Some points, one per row:
[  0   6  -3  -5  21  13 -57  11   0  -3  26  34 -25 -28  24 -46  11   9   7   4  -1 -18  17  10 -10  -2 -16  23   7   9 -10 -10]
[ 30 -18 -39 -12  22 -10 -15  33 -33  39  27 -13  39  35   6  49  34  12 -24 -19 -28 -65  38  37  12  42  46  31 -20  19  -3  -2]
[ -3 -47  -3  19  46  30  10  27  13  39   3 -13 -12   3  35  -4 -26 -24 -17  13   3  -7 -42 -27 -17  58  25  13  21  51  12 -21]
[-15  -1 -27   4 -23 -14  -4 -19 -12  19 -10  -3  10  18  28 -20 -16  19  30   5   6 -31 -27  25   2 -15  13   7  31  27  15  -3]
[-58  53 100  17 -28  76  20  -9  57 -48  20  10   0  13   1  26 -56 -12  19  -5  19   4 -16 -13 -15 -29 -18 -37  32 -12 -40  14]
[ 50  30 -10 -21   8 -25 -13  32 -27 -16   8  -5  30  15  43  -6  -5  -7 -23  21  14  25 -13   5  40  11 -23 -11   3  42  -4  -4]
[  6 -53 -50  12   6   2 -15 -11 -48  -5  -7 -15  -7   4 -28   3  55  -9  -3  35  12  16   3  -1 -18  16   0  35  16  26  23 -23]
[ 45 -29 -34  10  -4  25 -62  18 -10  31 -12 -10   4  -5 -36 -13   4  13   1  -1   1 -12  13 -58  27  10  25   5  30  23   2  16]
[-17  15 -16 -15  -8   7  12  36  15  18  -5  -2   8  -7 -41   8  21  11 -10   7   8  -6  47  -6  -2  -5  35 -17  -9 -26   5 -46]
[  9 -27   7  10  -7  -6   6  14 -14   4 -26 -48  -9  13   7  16   4 -25 -32  16  -6  29   0 -30 -37 -24  -7 -36   5 -34 -13  26]
[ 19 -60  -3  31 -43 -15  24  18  24  12   6 -22   5   0   0 -14  37 -12 -14   7 -20   1  -7 -52  -9  13  31  11 -10 -26  15  13]
[ 57   6 -42 -10   1  -4 -28  57  -4   6 -19  10  17 -25 -12 -22   1  33  21  30 -33  38 -14 -23   9  10  55 -22 -29  -5   4  23]
[-18  -3  61  29 -26  38 -33 -35  10   8  17   0  31   3 -28  11  -7  20  13  17  -2 -32  10  36   5 -19  -7 -29 -23 -34  37  -9]
[-11   5  29  21   7 -19  30 -26   5   1  36  17  -2 -16 -14   2  12   3  31   5 -16  18   3  -7 -17  11   3  -5 -24 -19  37  17]
[-38  79  30 -31   6  36  -3   0  74 -51  -8   0  11 -11  32  19 -22  -8  34 -13  36   2 -16  72  11  -2 -56   9 -13 -26 -29   1]
[ 17 -20  25  19 -14 -18   7 -10  34  -8   3  19  21  21  36  31  10 -18  26   0  42  27  31 -20  18 -47  20   3  30   7 -15  16]
[ -55   75   80  -15  -38   24   13   -5   49  -10   17    7   -2  -34   23   45 -114  -44   77    5   46  -10  -17   38   14  -28  -10  -59   -7  -12  -61   19]
[ 22 -24  49 -18 -16 -33 -14  -9   5 -17 -28 -34  17  18   7  20 -22 -22 -57   1  -8 -20   6 -35 -10  42  30  19 -61  10  -1  26]
[-36   4   4 -13  12 -26 -39  10  39 -11   3  -3  28 -27 -18   0 -11 -15 -21 -23 -24  15   3 -11  26  27  -2  -5  -9   3  29  17]
[-14  14 -25 -23 -16 -10 -17  15   8 -17   8  -6 -13  -8 -12 -13  16  40 -34  30  -5   4  16 -73  -3   2   8  19   0  -8  36  42]
[ -2  13 -25  37  62 -10 -41   0 -38   1   9 -18  -8  26  18  -1  12 -12 -21  13  21   8  24  -2   9   4   0   1  20   4  33   8]
[ 10 -16  16 -25 -33 -25 -12 -11 -22 -30   6  10  13  13 -40   2  38   2   1   6  15  -4 -29   5   6  16   1   8 -10 -22  22  34]
[-62  53  62   0 -26  58  15 -52  47  -3   8  11  -4  21  14  10  -8 -22  76 -29  -1  32 -64  70   9 -21 -24 -12 -23 -47 -30  10]
[-12 -21 -30   0   5 -41 -28  -5 -35  -5  -8 -18  18  -2   3 -24  14  -1 -26   6   9  11 -13 -16  29   1  25  -5  36  -8  43 -21]
[-14   1 -20  -7 -13  10 -38  35 -17   7 -14  16  13 -12  11 -17  12  20  27  36   3 -10  15   0  -8   3  17  -8 -11   0  17  34]
[-46  58  73 -21 -37   4  72 -33  35 -22  55  10  15 -22  40  10 -78 -39  75  -7  10 -12 -30  30  11 -42 -15 -15   8 -47 -53  -1]
[ 35 -15 -42  19  16 -26  13  -9 -43  65 -46 -31  43  32 -28 -19   2   9   4  15 -32 -15   2   5 -32  40 -22  21  16  38  26  -4]
[ 10   8 -38 -21  24   1  12   6 -39  36  20 -36  28  12   2 -34  29  24 -34  30   5  25  46 -11  -7  -4  11  21  -3  18  14 -33]
[ 37  43  12 -13   3 -28  17 -37  -4 -15 -16 -27 -40   6   1   3   7 -11   6   7 -23 -54   1   3   3  11  19  12 -13 -27   0  -8]
[ 30 -45 -54  34  31 -35  28 -46 -20  19  -8  23 -26   8 -19  -3  52  27 -26 -19  28 -15  38 -19  26   7   1  15 -17  38 -14 -42]
[  3  10 -50   5  24 -29 -30 -35 -26  23 -25 -16 -26 -12  10 -10   5  -1  -6  22  10  -8 -18 -17  24 -18 -26   2  35 -14  30   8]
[ -5  40  21 -24  12 -12  32  -6  27 -31 -26  18 -44  19  27 -29 -40 -13  16 -24  -9  11   4  49  -5   2  13   5 -41 -39 -32   1]
[  2   4 -38   8   4  16  10 -31 -29 -10  -5 -18  14 -47 -30  -4  30 -11 -31  24  15  41   2 -14  13  20  11 -14 -52  31   7 -24]
[  6  22 -19  -4  33  16   5 -26  10 -46 -11  15 -37 -11 -37 -12  30 -41  -1 -37  15 -13 -36  35  19  48 -43  23 -27 -17  13   0]
[ 17  -7  23  28 -16 -39   5 -12  -4 -31 -22  23  -3 -13   6   1   3 -26 -11  -5 -10  15  26   5  -4 -10 -41  -7  -9 -14  14   2]
Then 10 other points, each followed by its number:
[-38  62  35 -10 -22  51   4  -4  11 -27  33  37  14 -11  -1   5 -48   5  63 -34  -1  -9 -14  70 -35  -8 -49  -9  -8   1 -42 -11] 0
[ 72  14   9 -30 -47   5 -10  22  34  13  15 -12  29  -7  -9  -6 -26  13  12  47 -24  20 -15 -25  -1  13 -12 -13   6  -6   1  10] 1
[ 36 -34  19  -7  23   6 -14  -4 -11 -31   6 -21 -22 -29   6 -22  15  19  21 -26  18   0 -47  53   1   1 -27  15  15  28  -7  -5] 2
[ -49   73   55   21    1   85   21   16   -4  -23   51    9  -10   16    5   33 -105  -13   82  -48   28   42  -34   41    3    5  -23  -40  -17  -51    8  -33] 3
[-17  33  37  -1   8  16  -4 -13  -5   4  -1 -23 -17 -33  -9   6 -51  36   9 -30  30  23 -16  17  13  -6 -15   6   7 -26  -9 -22] 4
[ -8 -13 -35  14  16 -27  10  -4 -44  44 -24 -24   9  18 -30  30  49  11 -30  12  -5 -15  33 -30  -4 -21  22  40   5  30 -10 -19] 5
[-15 -36   2  54 -10 -27  31 -35   8  -4 -28  -9 -16  -1   9  45  25 -20 -13   8   1   1  10 -13  12  12 -29  -4 -10  24  19  10] 6
[ 12 -27 -62  30  13 -14 -28  30  -7  23  -7 -13 -14  35 -31 -28  54   2  -7 -11   5  18  39  11   8  38  14  44 -20  28  19 -40] 7
[ 49 -23 -31  10  -8   1 -43  -5 -21  30  -8 -10 -23 -34 -36  11  43   4 -50  14  17  28  24  -2   1  12   7  26  35  37   8  29] 8
[-12  13 -14  -7  -2  24  18  -5  -7  -8  -1  16  -1   9  33   4  51  36 -33 -10  -2 -16  40  15  -1 -18  -5  17 -24   0  32  21] 9
Which two of these numbered points are nearest to each point below, looking only along the 5 directions in which the first points spread most? Their numbers follow each, nearest first.
[-80  29 -10 -15  45  -3  31 -39   4 -11 -11   8 -43   7   0  14  37 -23  23 -27  -2  -1   5   9  -6  48  -7 -20  -1  22 -13 -31] > 2 9
[-38 -27 -65 -17  44 -20 -25 -30 -13  26   0  -8   5  -5   3  48  50  51  15 -10  -9 -11  16   3  10  19 -16   6   6  24  -3   0] > 7 9
[  3  -2 -16 -24  -5  -3 -42 -23 -24 -16 -12 -18   4   7  25 -50   9  10  15  -2   6   0  13  60   3   8   4 -31   8  35   3 -22] > 2 9
[-62  60 106 -15 -28  63  48 -27  32 -23   0  43 -25  -2  -4 -11 -62 -76  60   4  25  -5   4  27  33  -3 -51 -24   0 -47 -48  17] > 3 0
[ 12 -28 -54  18  -7  -7  28   4 -13  36 -10  -9   4  12  43   6  38  -6  -5   7  -3  10  36 -10  21  10   4 -13   2  10 -12 -45] > 5 7
[ -4 -38   9  42  -4 -46  -4  -4 -10 -20  17   5  10  22   7  19  23  -4 -32  -8 -19  35 -20  -9 -25  12 -44  13  16   4   1 -23] > 6 9
[ 60   1   1 -22   4   4  36  -4 -36  28  27  15 -22 -29  13 -13  32  28   0   0 -20  13  -9  23  23  -3  -9   5  27  17 -34 -46] > 2 9
[ 33 -52 -47 -14  15   5  -8   0 -35 -38  13 -19  11   1  20   5   2  13 -20 -44   7 -27  38 -27  11 -13  12  17  15  -6 -24 -74] > 5 7
[ 23 -34 -39 -28  -2  13 -35  51 -25  43 -12 -57 -12 -25 -15 -17  -6  20  17  53  12 -34 -15 -58 -13   4  12   3  35  -7  46  29] > 8 1
[-34  85  64  -1  38  45  44 -20  12 -63  10   6  16 -19  -3  35 -73 -31  41  -8 -22  18 -30  86   9 -11 -46   2  -6 -18 -39 -27] > 0 3
Now 10 new points, numbered from 0 again:
[ 17  -7  17   3   1   5   7 -56 -37   6  -2 -31  -6   5  31  12  45  44 -43 -12 -12  21  50   3   0  36 -27  22 -18  22   5 -13] 0
[-19  18  26   0   0  -5  22 -49  16  21  36  11 -12  47  -6   5 -15 -27  12 -18  -8  10  -2 -58 -10 -12  -1   8  16   4 -25  20] 1
[ 61   5 -24 -37 -17  41 -52  38  -5  29 -10  22 -29 -13  -3 -45 -31  16  29  14   5 -40 -13  38   5  -1  40 -35  37  18  -2  48] 2
[-50  41  59 -18  -8  63  16 -18  39 -16 -18   9 -26 -24 -26  -8 -64  -6  50  19  -1 -13 -50  52  20 -37   8 -12  -6 -13 -51 -23] 3
[ -1 -46 -16  -4   2  -9 -14 -11  -7  29 -27  29  36  22  -7  -3  45  23 -37   2   0 -12 -10 -35  14  21  13 -16   6  26   6 -14] 4
[-21 -31 -22  14  55 -27  -1 -27   9  12  -8  -2 -29 -13 -28   5   8  15 -46   4   3 -24 -21 -19  18 -13 -10  -5 -14  13  48  14] 5
[ 22  35  20 -27 -25  -8   0  -9 -22 -16  -4  25  15   2 -12  18 -14  24  16  -3  49  15  -2   8   7 -23 -24   9 -28 -28  31  13] 6
[ 26 -30 -31  24  30 -13  16  29 -31  53  -8  14 -11  -5 -17  37  57   4 -48   6 -13   1  36 -29  46  11 -21  17  11  58  35   3] 7
[ -7   6  46  24   2  40   3  20  12   5  22  39  -7   8 -12  -3 -23  21 -15   1 -30 -25  -7 -34 -32 -15  46 -44  35 -16  24   5] 8
[ 18  13 -15   7   9  34  52 -17  -6  -7  17  -2   0  42  17  20   1   2  15  -2  29 -21  -8  20  -5 -40 -66   2   5 -11 -37 -64] 9
The same question for these:
[ 25  30  35  -5  -8 -14 -36  32   8 -61  13  30 -43 -12   0  16   1  23  -7  10  38  26   8   3 -25  -7 -54  39  -8  19  41  29] > 6 5
[-29  17 -48 -22  11 -43  38   0 -42   0 -38 -35  -7  -9 -32   0  23 -43  -8  -9  -4   0  25  37  -9 -18  38  18   1  22   9 -15] > 0 5
[ 22 -30 -24  38  -3 -20  17 -24 -41  -1   3  22 -21  -3  14  -2  35  14 -33   1   5  27 -11 -27 -16 -18 -21   3   7 -28   4 -30] > 5 0
[-10  -7 -20   3   8  31 -20 -33  -3 -25  17  18 -13 -24  15  22 -22  23 -11  -1  23  35  28  48  11 -15   2 -18 -48  29  19 -23] > 6 5
[ 19 -33 -33   1 -17  -5 -61  44   8  15   5  27  -9 -35  -1 -12 -10  22  -6  20   7  -4 -10  25 -46  -4  66 -14 -28 -10  13  26] > 2 4
[ 49  -5   3  -1  17 -15 -24 -15  16 -51   1  32 -29  20 -12 -18  60  13  11 -22  -7  -5   5   2  -9 -12   4 -13  -8  54  24   0] > 5 0
[  3  -3  19  -7   9 -21  21  -9 -12   5 -14  -4 -16 -15 -23  -8  18 -18 -21   2   6   9  11 -28 -22   2  13  11  12  10  26  20] > 5 4
[-60  64  26  -6 -33  35  15 -37  55 -28  -2  27 -48  16 -14  -7 -50 -63  75  10  -1  -1  -9  26  24   4   0 -27 -10 -33 -26 -14] > 3 6
[ 39 -24  -4  28 -34   6  20   5 -25   8   1   5  -4  15  45  -2  13  -7  -5   4 -38   0 -43   9   5 -21  38 -24  12  20 -40 -33] > 1 4
[  1 -10 -88  -9  10 -39  15  18 -40  50 -69  -5  39  34  31  -4  62  -3 -87   9 -63 -20  28 -35   5  24  34  26  45  23  26  47] > 7 4
